In the rows, zero is written as 128.
Rotation paths and how fast each direction turns (degrees per step):
Each turn is a multiple of 5 degrees from 10 to 175, or 0.
Each row of a path follows its step; steps can be skipped.

step 0: [129 119 135 127 132 126 121 140 140 125 130 134 125 108 128 138 121 121
 125 116 116 127 126 134 137 119 134 135 121 127 123 128 138 135 127 118
 120 137 118 133 129 122 140 128 127 135 145 130 123 131 123 147 124 130
 124 121 136 129]
step 3: [135 119 130 121 129 129 135 120 129 126 131 127 137 124 125 119 141 134
 126 123 131 104 130 107 123 134 128 124 115 131 137 131 132 125 122 133
 134 118 124 125 120 121 141 120 129 146 127 124 126 120 134 139 122 128
 128 133 129 129]
step 4: [135 131 126 129 136 116 135 118 132 146 127 118 130 132 120 135 135 126
 133 124 132 121 128 127 124 124 138 127 127 130 115 133 134 130 126 151
 135 125 121 117 132 122 134 142 134 128 131 121 127 135 140 120 129 143
 136 119 139 128]
step 9: [132 128 139 123 129 136 115 134 123 146 132 132 134 128 140 117 136 120
 119 126 122 137 133 117 142 120 130 122 129 134 129 121 111 136 124 119
 132 121 130 127 135 119 129 128 138 141 120 115 125 117 117 127 130 126
 125 131 130 125]
step 11: [126 134 137 118 114 135 127 135 120 108 121 124 132 134 120 131 121 129
 129 125 127 137 123 131 126 124 124 136 126 124 138 128 135 120 138 137
 123 134 129 126 131 154 127 111 124 129 122 131 130 133 136 125 133 131
 125 116 136 133]
step 17: [133 113 124 130 127 127 135 131 121 132 122 128 133 118 118 146 108 138
 129 121 137 138 130 128 129 129 137 140 131 131 112 120 120 128 132 128
 121 142 133 118 125 123 119 128 129 126 124 127 130 131 128 142 134 118
 126 117 126 137]
step 19: [131 123 141 125 130 118 134 131 138 130 134 126 115 136 140 113 135 127
 133 129 110 112 126 114 134 133 118 138 122 128 138 128 138 129 127 125
 131 133 133 134 116 129 121 126 132 130 143 122 119 133 121 139 123 124
 131 130 129 124]
step 20: [136 113 131 127 114 120 138 127 126 134 114 117 133 128 135 118 130 124
 130 122 135 125 116 123 113 122 119 133 136 116 120 140 131 130 126 146
 137 117 119 123 123 124 128 121 133 126 133 118 126 133 119 122 125 124
 128 124 129 131]
step 27: [141 129 143 133 119 131 130 139 131 124 133 116 127 137 124 134 128 131
 117 131 119 147 125 141 136 128 125 116 125 140 127 118 124 106 124 128
 121 127 130 119 135 136 126 130 119 133 121 128 128 122 124 129 127 135
 116 126 131 132]
[127 128 126 127 132 128 125 130 128 129 132 124 130 126 129 126 131 130
 128 130 127 129 131 130 126 127 133 131 130 128 128 125 129 129 128 130
 127 129 127 125 123 129 127 124 127 127 126 130 130 127 131 129 129 128
 128 122 129 126] -> 60
[127 130 129 130 132 126 129 127 126 125 131 128 131 127 127 128 127 127
 131 128 128 125 127 126 126 126 130 127 131 129 128 128 129 129 124 128
 129 127 129 128 134 126 124 127 125 127 126 131 131 130 124 131 131 133
 131 130 125 130] -> 40
[128 130 122 127 132 126 130 129 127 131 126 132 125 130 125 130 132 126
 129 126 132 127 128 128 126 126 131 126 127 128 131 128 125 127 127 130
 127 131 128 130 127 128 130 129 124 125 128 131 126 126 130 125 127 127
 127 129 125 126] -> 40
[127 129 129 127 132 127 127 128 125 127 130 127 127 126 128 129 129 129
 129 125 127 131 124 130 130 128 125 125 122 130 128 127 128 126 124 126
 129 123 125 132 126 127 131 129 131 125 124 126 127 127 128 131 128 128
 128 125 127 127] -> 120
[128 131 129 125 128 129 125 125 129 126 128 130 126 128 128 133 126 131
 128 126 130 126 129 130 126 131 130 130 125 124 131 125 130 130 125 130
 132 131 126 130 129 128 130 130 127 131 128 129 128 129 127 129 129 129
 129 127 134 126] -> 100
[127 128 126 129 127 128 129 126 129 129 126 127 131 131 128 122 130 127
 125 129 126 127 127 126 129 126 131 123 125 128 126 125 127 129 124 133
 131 124 127 130 128 127 125 129 128 133 130 127 126 129 126 125 130 125
 128 126 130 126] -> 65
